In the rows, 128 means zero.
Each path is a new rotation, seen through one point. The rows after it are directions, each followed by how far the rotation turns it, in degrees each step (0 if it stays put).
Each turn is a multiple of 5 degrees from 10 to 175, or 0.
Each row of a path follows its step; steps can be skipped.
Rotation 1:
step 2: [128 139 122 119 142 128 121 144 136 133 143 122 121 125 107 137 130 123
 131 125 130 138 130 132 133 146 124 116 135 137 129 135 116 115 124 131
 127 119 123 123 112 127 121]
step 6: [140 125 134 110 135 137 125 139 134 130 139 143 123 142 141 115 110 140
 126 127 115 126 125 134 121 123 121 119 137 132 122 124 142 128 132 118
 128 125 132 134 122 132 123]
step 7: [137 139 141 129 137 130 121 136 138 117 124 131 121 121 140 127 140 130
 106 133 135 124 124 131 132 119 132 135 144 125 133 119 130 121 128 126
 117 133 136 124 127 151 118]
step 10: [125 130 123 128 117 124 133 138 123 130 132 144 137 137 127 147 131 134
 120 145 121 127 131 129 128 147 127 123 149 123 125 146 127 129 120 126
 133 134 117 130 123 118 139]
step 14: [123 131 122 112 116 121 131 125 137 119 135 125 124 135 140 130 115 121
 115 133 123 138 124 142 141 113 128 111 127 112 131 117 133 127 122 141
 133 128 124 117 123 135 130]
step 15: [128 127 131 135 121 129 145 133 133 121 140 123 116 120 125 135 118 131
 127 115 130 127 137 131 113 124 123 127 138 108 136 122 130 128 114 117
 138 133 130 128 121 143 110]
step 16: [125 124 130 142 132 123 122 130 130 122 131 145 109 129 116 124 127 146
 126 117 131 128 127 128 138 131 107 124 148 136 145 124 129 134 126 126
 126 139 123 123 129 122 126]
step 27: [120 130 127 118 132 148 135 136 132 129 130 135 122 127 123 129 123 135
 139 139 126 129 126 127 124 138 106 124 131 116 132 132 142 144 135 136
 131 119 111 127 124 116 138]
Directions:
[130 130 128 132 132 127 128 129 131 123 129 129 130 129 123 125 130 130
 129 123 130 130 126 125 129 130 131 128 129 128 127 131 133 127 126 128
 123 129 132 125 130 129 129]
80
[130 129 128 125 125 123 131 128 130 127 128 129 127 129 126 127 133 128
 134 131 128 124 131 127 123 123 130 126 128 127 133 126 125 130 125 129
 123 127 129 128 129 129 129]
100
[134 133 125 127 130 124 125 128 130 129 124 125 124 125 125 128 129 128
 126 129 125 127 129 128 130 130 128 125 126 126 129 125 132 129 130 129
 131 128 126 130 129 131 132]
145
[128 129 132 129 130 129 131 127 130 125 128 134 125 126 128 126 129 127
 124 130 128 126 126 128 126 125 125 130 127 129 131 124 134 132 131 128
 130 126 130 129 126 124 124]
35
Rotation 2:
step 0: [125 116 130 132 132 128 137 128 137 126 115 114 111 130 111 134 106 119
 126 122 137 140 131 116 132 135 133 132 131 125 127 133 133 117 128 133
 132 129 117 128 129 131 125]
step 4: [122 126 122 120 122 127 127 137 130 140 128 127 132 118 135 125 127 128
 142 132 141 119 113 125 120 123 130 124 133 124 134 121 140 139 119 141
 144 118 130 108 134 123 133]
step 11: [119 127 130 123 127 122 140 121 134 117 109 125 121 139 126 117 111 136
 133 120 137 122 120 109 139 135 132 136 126 128 137 126 131 132 133 138
 123 119 122 129 122 124 125]
step 15: [124 121 118 117 125 123 129 136 126 145 133 120 122 117 125 134 117 118
 132 121 133 137 134 130 119 119 124 126 154 127 131 134 137 129 123 142
 135 125 121 121 135 131 130]
step 16: [118 130 130 133 126 133 129 129 126 127 128 128 111 131 110 133 126 121
 143 128 140 132 131 128 121 134 126 140 128 132 119 120 131 112 132 142
 146 128 121 120 142 136 133]
step 18: [132 115 132 121 125 115 116 123 125 131 115 121 132 116 120 129 120 129
 131 139 128 144 121 117 138 131 129 126 130 131 117 138 123 136 126 124
 118 138 125 135 146 116 135]
step 20: [134 126 117 120 132 129 136 127 127 124 126 138 129 124 136 126 119 131
 138 130 127 122 120 135 116 136 133 117 132 131 130 117 151 135 118 114
 124 113 128 110 127 121 136]
step 22: [133 137 126 130 107 137 133 130 140 135 115 122 126 135 129 132 125 134
 136 125 134 132 123 114 137 129 131 140 134 130 125 117 128 131 127 152
 127 123 130 127 108 133 129]
Directions:
[129 129 129 129 126 129 128 127 130 130 129 125 126 128 130 128 132 130
 129 134 130 127 123 130 130 127 126 127 123 133 127 125 127 127 124 132
 133 127 126 127 128 133 128]
120
[129 129 125 128 129 126 123 129 129 129 129 128 128 128 123 122 129 129
 130 126 128 122 129 127 129 129 126 131 126 123 130 123 124 127 128 128
 129 130 123 129 127 127 132]
140
[127 126 121 132 130 129 132 129 128 127 132 130 127 127 130 128 131 126
 128 127 125 127 125 126 132 129 128 129 134 131 132 126 127 124 125 129
 128 129 129 125 131 126 130]
65
[132 125 130 131 127 131 126 129 125 126 131 128 127 129 127 122 130 128
 131 130 125 130 132 129 127 130 127 127 128 135 125 126 125 129 130 125
 128 126 130 127 125 124 126]
95
[129 128 128 130 131 128 121 128 124 130 129 131 129 123 129 129 127 130
 133 129 124 128 128 125 129 123 128 130 127 127 129 131 129 131 128 130
 130 125 128 128 134 130 125]
130
[126 127 130 129 124 130 132 131 127 127 126 125 128 126 126 122 127 126
 125 128 126 128 131 125 131 125 128 123 130 126 128 125 130 132 126 130
 131 126 126 132 131 128 127]
95
[127 127 129 130 130 128 127 131 127 125 124 127 127 132 125 127 130 130
 128 126 130 130 130 129 132 128 130 130 125 131 131 126 130 126 130 129
 125 133 128 124 131 133 123]
135
Rotation 3:
step 0: [130 125 142 127 130 136 131 134 110 128 137 133 110 123 136 123 145 126
 129 129 115 123 125 117 121 125 127 117 125 124 140 135 115 132 124 144
 119 128 126 127 126 136 128]
step 2: [118 139 139 129 138 136 134 126 121 135 130 134 120 118 135 130 130 123
 136 133 129 146 133 127 122 129 139 130 117 128 128 121 123 138 125 142
 118 120 121 124 120 148 140]
step 7: [122 115 126 118 133 124 131 130 129 139 146 114 133 134 133 116 133 120
 129 126 111 119 123 121 129 120 116 132 125 130 130 137 128 131 133 143
 120 122 118 129 124 143 122]
step 8: [139 114 138 127 127 139 124 119 123 137 129 116 126 140 127 130 128 117
 131 127 127 117 118 126 124 112 122 120 127 127 136 113 122 135 131 144
 115 133 126 133 121 140 125]
step 13: [115 125 129 124 135 126 121 134 116 134 121 132 129 121 134 133 148 130
 127 137 117 124 133 130 133 120 135 137 112 119 129 123 123 126 115 143
 119 131 130 124 121 127 146]
step 15: [126 124 139 121 133 145 118 128 110 137 136 134 134 132 131 130 127 126
 133 124 121 118 133 124 129 119 132 133 129 119 125 135 126 115 125 144
 124 114 128 129 114 143 134]
step 23: [125 113 139 121 143 122 125 136 119 140 131 123 129 130 127 126 132 120
 125 124 116 125 120 130 130 119 121 142 118 141 124 129 136 134 132 148
 123 128 128 119 119 137 135]
step 25: [122 116 129 115 137 126 125 123 119 129 128 123 123 132 131 139 142 121
 136 133 115 119 131 128 130 126 135 130 137 121 134 122 124 128 123 157
 121 136 119 130 122 136 125]
Directions:
[131 126 131 125 130 128 128 127 122 125 126 128 124 125 127 128 129 124
 129 131 128 130 128 130 124 127 132 124 133 133 126 127 129 130 131 128
 128 129 129 126 125 128 129]
175
[127 125 128 131 128 126 127 132 127 127 129 131 127 132 123 130 131 127
 132 128 124 129 128 131 130 128 128 131 131 130 135 124 130 125 128 130
 128 130 130 132 128 124 129]
25
[126 129 129 125 133 126 130 130 129 127 130 129 124 124 125 129 127 126
 128 128 128 131 128 129 131 132 124 129 128 128 130 130 130 133 124 132
 130 130 124 126 133 130 126]
155
[126 127 128 128 127 132 129 130 126 129 125 132 128 123 126 126 127 132
 127 130 126 128 129 125 126 129 133 126 127 125 134 129 127 125 125 128
 136 125 128 127 127 129 131]
25
Rotation 4:
step 0: [124 140 132 129 138 127 119 122 131 126 130 128 125 138 132 112 144 121
 132 136 135 126 133 129 154 136 123 134 128 144 126 136 127 134 130 138
 119 127 129 146 128 123 119]
step 4: [133 120 119 137 123 133 124 117 118 133 120 122 115 144 132 139 119 138
 142 132 124 120 130 129 131 142 122 129 114 117 131 136 126 125 129 142
 125 131 132 124 143 136 132]
step 6: [145 129 127 134 134 123 121 127 142 112 122 122 117 135 138 117 140 124
 128 128 129 122 123 118 143 152 133 134 125 134 135 123 125 138 127 121
 126 116 127 122 124 127 129]
step 8: [127 143 122 140 133 131 142 120 129 132 120 131 139 126 118 115 138 122
 126 147 117 128 130 120 129 127 133 110 120 137 130 121 121 129 117 132
 129 125 144 126 137 133 130]
step 10: [117 127 118 131 133 141 114 111 116 142 130 138 120 136 128 120 128 132
 131 130 127 121 139 127 134 144 121 123 135 116 136 137 137 131 125 123
 128 128 139 143 128 136 128]
step 14: [140 135 131 135 125 130 133 119 116 125 125 132 124 132 136 127 122 120
 134 151 133 127 127 136 125 126 131 119 111 132 130 116 128 139 121 121
 126 116 122 122 146 144 124]
step 24: [130 140 119 137 118 135 123 139 130 126 125 139 129 133 135 118 143 121
 135 136 118 121 117 127 138 119 135 121 135 129 138 124 117 136 108 128
 118 125 123 122 129 139 136]
step 29: [119 143 112 132 127 139 121 120 129 132 112 122 128 128 152 122 133 121
 130 130 126 128 123 132 139 125 128 125 138 131 138 136 120 129 137 124
 130 131 144 124 140 135 127]
Directions:
[133 128 129 130 127 131 129 130 127 133 130 128 134 129 125 132 127 126
 130 132 131 125 126 129 129 131 125 126 130 126 122 127 129 127 129 128
 130 128 130 127 127 133 129]
65
[131 127 127 128 132 128 128 127 130 127 129 133 126 130 132 128 128 125
 127 121 132 129 129 128 132 132 127 131 129 129 124 130 131 126 128 131
 131 128 128 132 127 127 131]
65
[131 129 126 125 129 123 123 127 130 126 128 127 129 128 126 130 128 129
 131 127 130 128 125 127 126 127 126 131 123 127 131 123 126 128 126 128
 130 126 129 125 130 130 136]
35
[128 122 128 129 123 122 129 131 129 127 127 129 131 129 129 123 131 130
 127 129 129 129 127 133 128 126 125 128 129 127 128 129 125 129 129 132
 128 131 124 133 127 130 131]
170
[129 125 124 131 130 125 127 125 126 129 124 125 130 131 127 125 124 126
 128 125 130 130 131 128 124 127 125 126 129 131 127 129 129 122 122 126
 128 127 126 127 127 129 125]
60
